Each path below is one point turned by a fixed rotation once a step. After each direction that follows a path, write how fast that rotation turns it, in degrees each step (0 if it stays still).
Each turn is a multiple of 5 degrees from 10 to 175, or 0.
Each row of a path follows its step; steps can be skipped.
Rotation 1:
step 0: [ -3 -16  -8   2   0   1  14  11  -3   3   5  -7   5  -6  -6  -4  -2   9
   2   6  13  -3   6   5 -11  -7  13 -19  -2   4  -1  20 -10  -4  -2 -18
  -2  -2  -3   5  11   4   7  10  14 -19   7   4   5 -21   9  -4  17   0
   3  -8   3]
step 1: [ -5   2   7 -14  -2  -8  -4   9  -9  -6  -1  -6  -1  -9  16  -4 -11  -4
   1   8  -3  -9  20   6  -9  -8   7  -2  15  -1  15  -2   3  -3 -12  -6
   2   2   5 -12   4 -11   2   2  -3 -17 -19  -7 -11 -21  -2  -4 -12  10
   6 -11   9]
step 2: [ 10  -2  12  -3 -12  -7  -5 -12   5  -4   7 -14   3   7  -7   1 -15  -1
 -17  -8  -6   3   4  -3   0 -14   9   5   3   1   5  -6  13 -14 -21  -3
 -18  -5   8  -5 -13  19   7  -1   3   0   2 -17   1 -11   8 -10   4  -3
  -1  -3  13]
step 3: [  5 -15   4  15  -3 -16  14   1  -5  -2  22   4  15  24   0  -2 -11  -8
   5   3  10  13  -9   2  -9   9   6  -2  12  -7   5   5   5 -13   2  -9
  -1  11   3  -3   5   3   5   8  -5  -3  10  -5  14  -6   3  -1 -10  -4
   7 -14   4]
step 4: [ -7 -24  -2  -1 -11   7  -5   6   8   8  -9   1   3  -1   5  -5   3 -14
  -6  14  15  -3  -3  12   0  -1   1 -20   8   0  12   0   6   3  -8 -22
   0  -2   6   1  15   2  -9   6   6  -9  12 -12  -2 -11   5   3 -15  11
  -2  10   4]
step 5: [  7  -3   9  -5 -10 -10  -4  -3  -3  -9 -10   0  -9  11 -10  -4  -2   1
  -5  20  -5 -10  -2 -16   4 -16   4   3   2   4   6  -7   0   6 -17 -16
   3  -2   9   6   6  -5   1  13  -7   9 -23 -11  -6  -9  10  13 -14   3
  12 -10   2]
step 6: [  5  -6   4  -5  -2  -3   0   5  -9  -9  13 -12  -1   6  -6 -12 -18  -6
 -11   2   5  28  -7   3  -4 -12  -2  13   2  10  -7   2  -3  10  -1   1
  -7   4  23   9  -2  15  -1  11   9   5  -2 -19   8  -2   7   2   5   7
  -4  -3 -13]
step 7: [-10 -18   6  12  11  -7   8  -1   4   7   3  12 -10  -1  -1  -6  -9  -7
   4  14  -7  22   0  10   0   8  14  17  10   6  13 -20  -7   1   7   2
   1   3   5  -2  11   4  -9   6  -2  -3  10   1   9   1  10  -2 -17  12
   4   2   9]
step 8: [ -7  -8  12   4  -6  16   4   3  10  10  -7   2  -9   3 -13   3  11   2
 -18  12   6  -5  -5   6   2  -8   6   1   5   4  -1 -30 -13   3   2 -28
   5   9   3   0   3   3  -5  -1   7   3   5 -12  -4  -8  -5  -1   5 -14
   3  -3   2]
step 9: [  4   2  14  -7  -7   3   9  12  -7 -15  10 -10 -10  14 -14  10  -9   8
   8  15  -3   5   5   7  -9  -6   0   5   1   3  -5   2 -16   6  -6 -19
   4  -8   3   9  11 -12 -16  17  -6   1 -14   9   2   0   1  -2   8  -6
  -8  -4   2]
step 10: [  0  -1   4  -2  -7   5  -2  23 -11   6   1   1   3  -8  -5   8 -12  -4
  -4  13   3  22  22   4  -8   2   6   6  10  21   2  -5  -8   6  -8   7
 -16   4   4  -9   2   5   2  -4  -2   8  -9  -2   8 -12  -5  -5   4  13
 -14  16  -1]
step 11: [ -7 -11  -5  12  -7 -12   7  -4  16   5   0   7  -1  -1  -3   3   2   1
  -4  -3   9  12  23  -5  -7   5  29  15  -2   6   3 -23   5   3  -2 -10
  -1   0  -5  -1  -3   1  11   6   2   6  -9   7  -4   1  10 -13   8  -6
  -1  -7  13]
Speeds:
[-1  0  2  0  3  2  6  3  0  0  0 -2 -3 -4 -5  5  1  1  0 -1 -6 -4  0  1
 -3  3  1  4  0  4 -1 -2 -5  4  2  2 -1  3  1  1  2 -2 -1 -2  1 -4  1 -1
  0 -2 -1 -2  4  1 -1 -2  1]
35
[-4  3  2  2  4 -4  1 -1  0 -3 -1 -1  2 -1  1 -1  2 -3 -1 -2  0  3  2 -1
  2  5  1  6  0  2  0 -1  5 -4 -2 -2 -4  3  3 -1 -1  2  0 -2  3  4  4  0
  4  4  1 -1  1  1 -2 -2  1]
85
[-2  0 -3 -1  3 -3  2  3  2 -3  3 -1 -1 -1  0  1 -2 -2  3  2  1  3  3  3
 -2 -1 -5 -1 -1 -7 -2  2  2  1  2  0  3  2  2 -1  0 -1 -4  2  2 -6 -1 -4
  1  3 -3  0 -1 -1 -4  2  1]
125
[-4  4  2  0  2  1  3  4 -5  3 -1 -3  0 -2  3  0  3  3 -2  2 -1 -1  3 -1
 -2 -2 -2  0 -1  1 -3  5  0  1 -8 -2  1 -5  5  1 -1 -1  1  3 -2  2 -2 -1
 -2  1  0  1 -2  1  2  1  0]
85
[-2  4 -5  2  0 -1  0 -3  2  2  0  2 -1 -1 -2 -3 -3  0 -2 -3 -4 -2 -1  3
 -2 -4 -3 -2  3  1 -3  1  2  4 -1 -4 -6  2 -2  1  2 -2  0  0 -2  0 -1  3
  3  3 -2 -5 -3  0  2  0 -4]
0
Rotation 2:
step 0: [ 10 -24   5   0  -3 -12  -6   8  -6  11  12  15  11   0   7  -6  -5  -5
   6  -4  17   3   6  16   1   4   7 -11  -4  11   0   9 -10  -1   9  -5
   4   4   3   1  -7   8   2  16  -9   7   1   1   5  15   4  14 -12   6
   3 -22  -9]
step 1: [ -7   0   8   0  11 -12   6   2   6   8  14  12   7   2  10  18 -13   1
  -4   6  20  -1  -7  -7  -2 -11 -10  -2   0  11  -3   3 -12  -1  -1   9
   7   0  10   1  -7  -2   2   8 -27   2 -11 -23   8   4   1   1 -17  13
   5   0   6]
step 2: [ -5  12   0   7  10  -6  11  -4   4  13  -4  10  12  -7  -2  12  -7 -19
  -9  -3   5   2 -19  -4  -7 -14   1 -15   0   1  -1  -8   6  20   9  14
   9  -9   2  12   9   4  12   1  -1   0 -19  10  -1  12   1 -11  -1  11
  11  -1   7]
step 3: [ 12  -2  -1  -8  -7  -3   4 -19  19   1  18   9  -1   3  -2 -19  -6 -15
   2  -1   1  -4 -19  -2   4   4   9   4  -7   9  -5   6   0  11   6  10
   3  -8  13  -3   6  10   3  -9   8  -7 -20  17   0   0  -8   0   3   7
  13 -18  -4]
step 4: [ -3  -3 -14  10   5  -1   3  -5  25   6  10   3 -10  11  -7  -5   6   6
   5 -18  -3   2 -23   0   7  -3 -11  10  -2  16  -1  22 -10  -4  -1   6
  -4   7  -9 -17   5   5  15   6 -11  -7   1   1   0   2   3   1  -2   7
   3  -7 -12]
step 5: [  9  -7 -12  18  -8 -10 -13  13   8  24   5   1  -1   8  -9  17  -1   0
  -7 -23  -2   6   7  11 -15   8 -11  -1   2  -5  -3  12  -7  10   5   7
   2   7  -1  -8  -4   6  16  -2 -11   9  -4   7  -5   8 -12  -7   0   5
  -2  -5   0]
step 6: [ 22  -8  13  10   1  -7  -1  -5   4   2   9  -2   8   4  15  17   0   6
  -7  -6   6   8   0  17  -5  13  -1   0   6  11  -2  -9  -6   5  -4  14
  -5 -15   7 -15  -3   0 -13   3 -12  14 -18  10  12   2 -12  -6   5  13
  -9   1   1]
step 7: [ 11   8  -7   2  -2 -22   9   6   5  -4   6   0  22   1  -7  -8 -11  -3
  10   0   6   9 -15   6   1 -11   3 -14   2  20   0 -17 -10   4   3  10
 -11  -1 -14 -10  15  -7  -7  14 -12  -4  -3   1   7  -2  -7  -2   6  10
  -9   9  -2]
step 8: [  4  12   1  -7 -17   0  -5   1  -5  17  -6  11   0   7 -12  -4 -20  -7
   8   7  10 -11 -13  -2 -19 -13  -3  -6   3  10  -8   9  -8  11   3  -1
   0   0 -14 -10  11   6   2  -5   7  -6 -13  -7   7  -3 -26   5   0   6
  -8  -2  -6]
step 9: [ -5   8  20  15   4   7  -1 -11  -6  12  -6  -3   2   4  -4  -1   4   0
   8  -3   2  -5 -11   0  -8  11   0   8   7  16 -24  14 -12  11 -18  -3
 -10   5  -4   3  12   9  -3   3   2  -9 -11   6   1  10  -4  -4  -7   8
  -6 -24  -4]
step 10: [  2  -4   5  13  -8 -11  -6   1   5  -2   9  -7  16  17   6  -1  -8 -13
 -18 -13   1  -4 -10  -2   3   4   2  -6   1   6 -16  -3  -2  -2 -11   3
  -3  30   3 -10   0 -10   9   3  -2  -9   6   0   0  15   4  -3   0  -1
  -9 -25   7]
step 11: [  7  -2   4  -8   1   7  -5   4  -4  19  18  17  -5  10  16   2   1  -3
 -10 -21   9  -7   1   5  -6 -14  -1 -12   7  19  -3 -11  10  -7   6  13
   7   7   9 -15   4  -9   8   1  -1   3  -3  -3   2  12   3  -6  -3  -3
 -20  -5 -10]
Speeds:
[ 2  4  3 -4  0 -4 -1  2 -1 -4  4 -3 -2 -1  0 -3 -1  1 -2  4 -3 -1 -5  4
  1  2  0 -3  1  1  4  0  5 -2  6  0 -1  0  3 -2  2  0  0  2  2  0  2  2
  0  3  1 -3  2  1 -2 -3 -1]
95
[-1 -1 -2 -1  3  0 -1 -1 -5 -2 -2  0  0 -1  3  0  0  1  1  4  0  0  2  2
 -4  2  6 -2  2  2 -1 -1 -5  1  0 -1  1  6 -3 -3  2  4 -2 -1  2 -4  1 -4
  2  3 -2 -1  1  1 -5 -2  4]
35
